[[112 140 142 155 115 129 124 136 126]
 [119 136 133 143 120 128 126 132 127]
 [114 137 135 149 118 124 124 133 127]
 [127 133 115 135 120 123 118 124 118]
 [118 139 120 147 116 123 115 126 112]
 [111 142 145 157 116 132 127 135 127]]
:
[[111 142 145 157 116 132 127 135 127]
 [112 140 142 155 115 129 124 136 126]
 [118 139 120 147 116 123 115 126 112]
 [114 137 135 149 118 124 124 133 127]
 [119 136 133 143 120 128 126 132 127]
 [127 133 115 135 120 123 118 124 118]]

[[128 103 131 142 129 104 115 115 116 135 142]
 [145 110 146 146 141 111 111 132 135 130 146]
 [146 114 143 137 136 117 106 135 138 122 137]]
:
[[146 114 143 137 136 117 106 135 138 122 137]
 [145 110 146 146 141 111 111 132 135 130 146]
 [128 103 131 142 129 104 115 115 116 135 142]]

[[120 138 150 135 108 137]
 [122 135 144 132 114 134]
 [126 116 123 118 133 133]
 [114 136 140 139 116 144]
 [125 130 130 132 126 133]
 [137 115 131 112 129 124]
 [124 123 118 127 135 131]
 [132 111 119 114 139 131]]
:
[[120 138 150 135 108 137]
 [114 136 140 139 116 144]
 [122 135 144 132 114 134]
 [125 130 130 132 126 133]
 [124 123 118 127 135 131]
 [126 116 123 118 133 133]
 [137 115 131 112 129 124]
 [132 111 119 114 139 131]]

[[118 143 108 146 112 105 140 138 107 111 116 133]
 [141 118 109 137 141 120 130 138 141 134 134 114]
 [129 142 112 138 123 120 135 131 130 133 121 135]
 [110 139 136 135 108 124 136 130 103 110 117 138]]
:
[[118 143 108 146 112 105 140 138 107 111 116 133]
 [129 142 112 138 123 120 135 131 130 133 121 135]
 [110 139 136 135 108 124 136 130 103 110 117 138]
 [141 118 109 137 141 120 130 138 141 134 134 114]]

[[123 137 126 124 125 134 132 137 128 133]
 [120 143 132 124 122 136 125 143 135 133]
 [131 126 130 131 129 123 123 125 130 123]
 [123 142 137 130 123 131 118 136 139 126]
 [132 120 127 130 131 124 129 120 125 125]
 [124 130 122 123 127 134 138 134 123 134]
 [124 122 115 118 131 136 150 131 117 137]
 [135 115 130 134 133 116 123 114 127 118]
 [133 123 130 132 130 123 124 122 129 123]]
:
[[120 143 132 124 122 136 125 143 135 133]
 [123 142 137 130 123 131 118 136 139 126]
 [123 137 126 124 125 134 132 137 128 133]
 [124 130 122 123 127 134 138 134 123 134]
 [131 126 130 131 129 123 123 125 130 123]
 [133 123 130 132 130 123 124 122 129 123]
 [124 122 115 118 131 136 150 131 117 137]
 [132 120 127 130 131 124 129 120 125 125]
 [135 115 130 134 133 116 123 114 127 118]]

[[151 136 123 102 130 131 135 105 154 103 150 115 125]
 [104 115 132 104 129 136 152 142 102 152 152 128 135]
 [151 127 113 148 148 140 132 154 150 127 150 143 135]
 [138 147 128 128 114 148 150 129 146 126 145 136 134]
 [115 109 124 136 154 117 106 106 111 118 132 132 109]
 [107 154 154 106 134 133 154 143 138 112 133 114 108]
 [132 113 102 108 152 132 114 118 141 137 133 141 146]]
:
[[107 154 154 106 134 133 154 143 138 112 133 114 108]
 [138 147 128 128 114 148 150 129 146 126 145 136 134]
 [151 136 123 102 130 131 135 105 154 103 150 115 125]
 [151 127 113 148 148 140 132 154 150 127 150 143 135]
 [104 115 132 104 129 136 152 142 102 152 152 128 135]
 [132 113 102 108 152 132 114 118 141 137 133 141 146]
 [115 109 124 136 154 117 106 106 111 118 132 132 109]]
